One vector is turned by the same rotation once a tick. Each row is the vector after some number of ticks, and that number follows the row.
The counts run from 0 to 427.
[ 11 -19  -9  13 -18 -32   9   2  10  -5   1 -20  17 -14  -7  -1 -14  -7
  -3   9 -13 -12  -1  21  -2  -1  -8 -18 -13  -6 -11   1  19  12 -16 -20
   6 -21  -1 -23  -6  20  17  10]
417
[  9 -15  -5  -8  27 -21  -6  -5  28  13  12  10  22  -2 -13  13  -5 -20
  -7  -3 -23 -16   5  23 -14 -10  -6  23 -10   5   1  -7  10  -3  -3   2
  10   1 -22 -21  -1  29  11  -2]
274
[ 16 -16   2   3  -9 -23   5   3  20  -7   6  -9  17 -18   3  25  -4 -29
  -3   3 -24   1  -2  18  12   2   3  -3 -11  17  -8 -12  24  -3  -5  -5
   9   0 -19 -20   0  22  19 -10]
38
[ 19 -19 -10  -3  27 -27 -17  -6  14  10  12  17   3 -18  -9   4  -7 -19
  -5 -13 -11  -8   2  15  -5   1  -9   1  -1  -4   0 -13  27  13  -6 -27
   4  10  -1 -16  -6  21  10  -7]
3
[ 13 -16 -18   5   7 -29  -2  -1   9  10  11  -7  20 -10 -18  16  -8 -16
 -11  -1 -28  -9  14  19  -5   4   7 -11 -14 -13 -13  14  13  17 -15 -28
   6   2  -5 -14  -1   0 -11  15]
347
[ -3 -22   1  -3   3 -26   5   9  21  -3   9   9   5 -13  21  13 -27 -11
 -13   3  -2 -23   6  34  -7 -15   3   2 -14   2  -7 -10  16  14   7 -16
  -2   2 -19 -17  -1   8  23  -5]
391
[ -3 -17  -3 -10   9 -16   6   6  22   6  -7  -1  18   1   2   3 -23  -1
 -11  -4 -19 -32   4  33  -3 -20  -7  16 -15   1  -7  -9   9   5  -1 -13
   4   1 -22 -23   1  23   4   7]
362
[ 13 -19 -30   1  16  -9   2   9  21   7   5  -3  20 -13 -14  21  -4 -29
   0  -7 -10 -14   3   1 -17  14   5   3 -10   7  -2  -8  25   4  10 -18
   5  -9  -9  -5 -20  17  16 -11]
6
[  7 -12 -14   1  10 -31  -7  -6  11  19  15   1  24  -4   0  10 -22 -10
 -14   1  -9 -25  11  23 -20 -10  14  -2 -19 -10  -1   4   5   8  -9 -14
  -9  -6 -22 -13 -11   4  -2  12]
83
[  2  -6 -21   5  16 -15   7   8  18  -1  15 -12  34  -1 -22  13   9 -22
   4  11  -7 -10  -5   5 -10   2   9  19  -8   0 -12  -3   8   4  -7  -8
   8 -12 -10  -8 -23  38  23   6]
335
[  9 -31 -15   0 -13 -27   7   0  -2  -9  11 -16   7 -13  -9  11 -19 -14
 -13  14 -14  -4   1  19   0  -6   1  -8 -20  -2 -15  -1  27   6  -5 -23
   5 -12  14 -14  -5  11  17  12]
323
[ 26 -20 -18  -6  17 -26  -3  -5   0   5   5  11   3   1   2  17 -12   3
   5 -11   1 -26   4  24  -6 -16   8  -1 -14  -4  -6 -24  20   6 -11 -24
 -13  -5   1 -12 -19  20   3  21]
402
[ 22 -20  -7  -8  13 -25  -2   2   9   3  -9  -2  12  -4  -5  11  -6   0
   2  -8 -24 -21   6  30   6 -15  -5  10 -10  -2 -11 -16  18   7 -14 -24
   8   6 -10 -25  -2  25 -10  18]
250
[ 23 -30 -19  -7  -3 -18   8   0   1   4  -3 -12   2  -5   0  22 -22 -11
  -6  -3 -17 -17   1  19  -1  -8   5 -10 -17   1 -14 -22  22   5  -3 -32
   0 -13   5 -10 -10   4  -1  19]
319
[ -3 -27 -20  -2  17 -27   3  -8  10  13  25   1   8  -7  -6   9 -18 -16
 -16   7  -8 -18   6  18 -21  -4   6   1 -23 -18  -2   0  11  18  -1 -17
  -3 -18   6 -11 -11   1   9  15]
300
[  5  -6  -6   7   9 -21  -5  -3  24  12  -2  -5  32  -9 -21  -7  -8 -26
 -14  -5 -22  -9  -2  10  -3  -2 -10  13  -3  -3  -5  -1  15  -4  -2 -21
   8  -4 -11 -18  -6  35  13  -3]
357
[ 15 -21 -18   7 -13 -24  10   8  11  -3  -2 -12  11 -11  14  27 -14 -12
  -4   2 -16 -20   8  24  -5   2   9 -19 -17   7 -14  -4  18  14  -2 -23
   2 -13 -16 -14  -9  -2   0  13]
413
[ -2 -16 -12   2  17 -14  12  11  27   7   7 -14  34 -10 -18   8  -8 -27
 -12   3 -24  -7   1  13  -5   0  -4  18  -9  -3 -11  -1   7  10   7 -14
  12 -14  -5 -11 -13  33  20   1]
140
[  7 -20  -1  -4   9 -19   8   8  27   8  12  -3  12 -15  -2  22  -6 -35
 -12  -5 -25   0   0  21   3   5  -2  13  -6  13  -5 -14  15   9  10 -13
   8  -5 -10 -18   2  19  15  -6]
321
[ 25 -13 -17  -3  21 -21 -17 -11  15  19   5  14  11 -12 -14   6 -13 -25
  -7 -18 -12  -9   0   9  -4  -1   3   2  -5  -1  -1 -17  27   1  -5 -30
  -3  10  -6 -14  -9  18   0  -5]
379
[  2   0 -14   0  -1 -16  -1   0  13   0   5   0  31  -2  -5   8 -11 -25
  -4   4   6 -15  -6  11  -8  -9  20   5 -14  11  -8  -5  24 -12   1 -20
  -5   3 -14   2 -22  26  30  -8]
266
[  7 -15 -13 -18  22 -24   2   0   6  11  14   7  21   5  -8  16 -15 -13
 -13  -2 -13 -17   6  25  -5 -15  25  16 -17  -8 -15  -8   8  11  -2 -27
  -8   1   1  -4 -15  13   1  25]
54
[  5 -25  -5  -3   3 -19   9   3  20   5  -4   1   5  -4  10   8 -26  -3
 -11  -5 -15 -33   3  32  -3 -16  -9   4 -17   2  -4 -14  13   2   6 -13
   1 -17 -18 -21   0  17  10   9]
297
[  9  -8  -7  -2   8 -26   3  -2  10  14  14  -2  27   1  -2  17 -14 -15
 -11   5 -19 -18   9  25  -5  -9  23  -2 -17 -12  -6   3   0  11 -12 -16
  -9 -10 -18 -11  -9   6  -7  26]
148
[ 15 -14 -10   5   8 -38  -7  -2   2   2  16   1  22  -6 -14   7   1   3
  -3   8 -11 -14  12  25  -3  -5   2  -4 -16 -20 -15  11   8  27 -23 -22
   2   2   0 -18 -10  16   3  21]
152
[ 12 -15 -25   9  24 -21  -8  -4  18  11   9  -4  25  -7 -22  12   8 -17
   4 -10 -18 -16   8   5 -18   8 -13   4  -8   0   3   2  21   5  -7  -6
  13  -6 -13 -18 -10  23   7  -1]
93
[  0 -25 -14  -8  13 -30   2  11   1  -6  21   0  16  -4  -8  16  -3   1
  -3  13 -11 -15  10  27  -8  -8  13  10 -18 -10 -16  10  12  26  -7 -17
   4  14   1 -15  -5   8  10  12]
58
[  3  -8  -1   1   6 -31 -10 -13  11  13  16   1  27 -13 -20 -12 -14 -28
 -19   3 -14   2   0  11  -4  -5  -3   3  -7 -12  -2   4  19  -2 -13 -26
   1   6   1 -18   0  23  19  -5]
263
[ 18 -31  -2  -5  13 -24   5  14  21  -1   2   3   2 -15  12  29 -11  -7
   1 -11 -21 -20  10  25   1   1  -5   4 -10   9 -12 -16  17  20   2 -11
   9  -2 -13 -25   3  11   4   8]
409
[ 25 -24  -5   1 -15 -28   5  -2  10   1  -5 -10   9  -8  12  26 -17 -11
  -4  -1 -20 -14   5  27   7  -7   7 -14 -16   8 -13 -11  21   3 -10 -19
   4 -10 -13 -20  -3   8   0  15]
37
[  1  -5 -10  16   1 -31   7   1  18  12  10  -8  26 -10  -7   3 -14 -14
 -11   0 -16 -16   5  22  -7  -3   2  -8 -11 -21  -7   5   0  26  -7 -24
   0 -19  -8 -18 -10  15   6  18]
329
[ 12  -5  -1 -10   8 -20  -1  -2   8   4  10   3  23  -4 -10  10 -13 -27
 -10   1  -2  -3 -15  18   4 -15  20  21 -12   3 -12 -21  21 -13  -5 -21
  -7   0   0  -4 -19  34  24   3]
49
[ -3 -19  -3  -8  17 -38  -8  -1   6   2  27  10   9  -9  -8   6  -7  -1
  -6   6  -7 -17  10  32  -5  -8   2   6 -20 -11  -8   6  16  20 -11 -10
   1  13   1 -22   1  14  13   5]
369
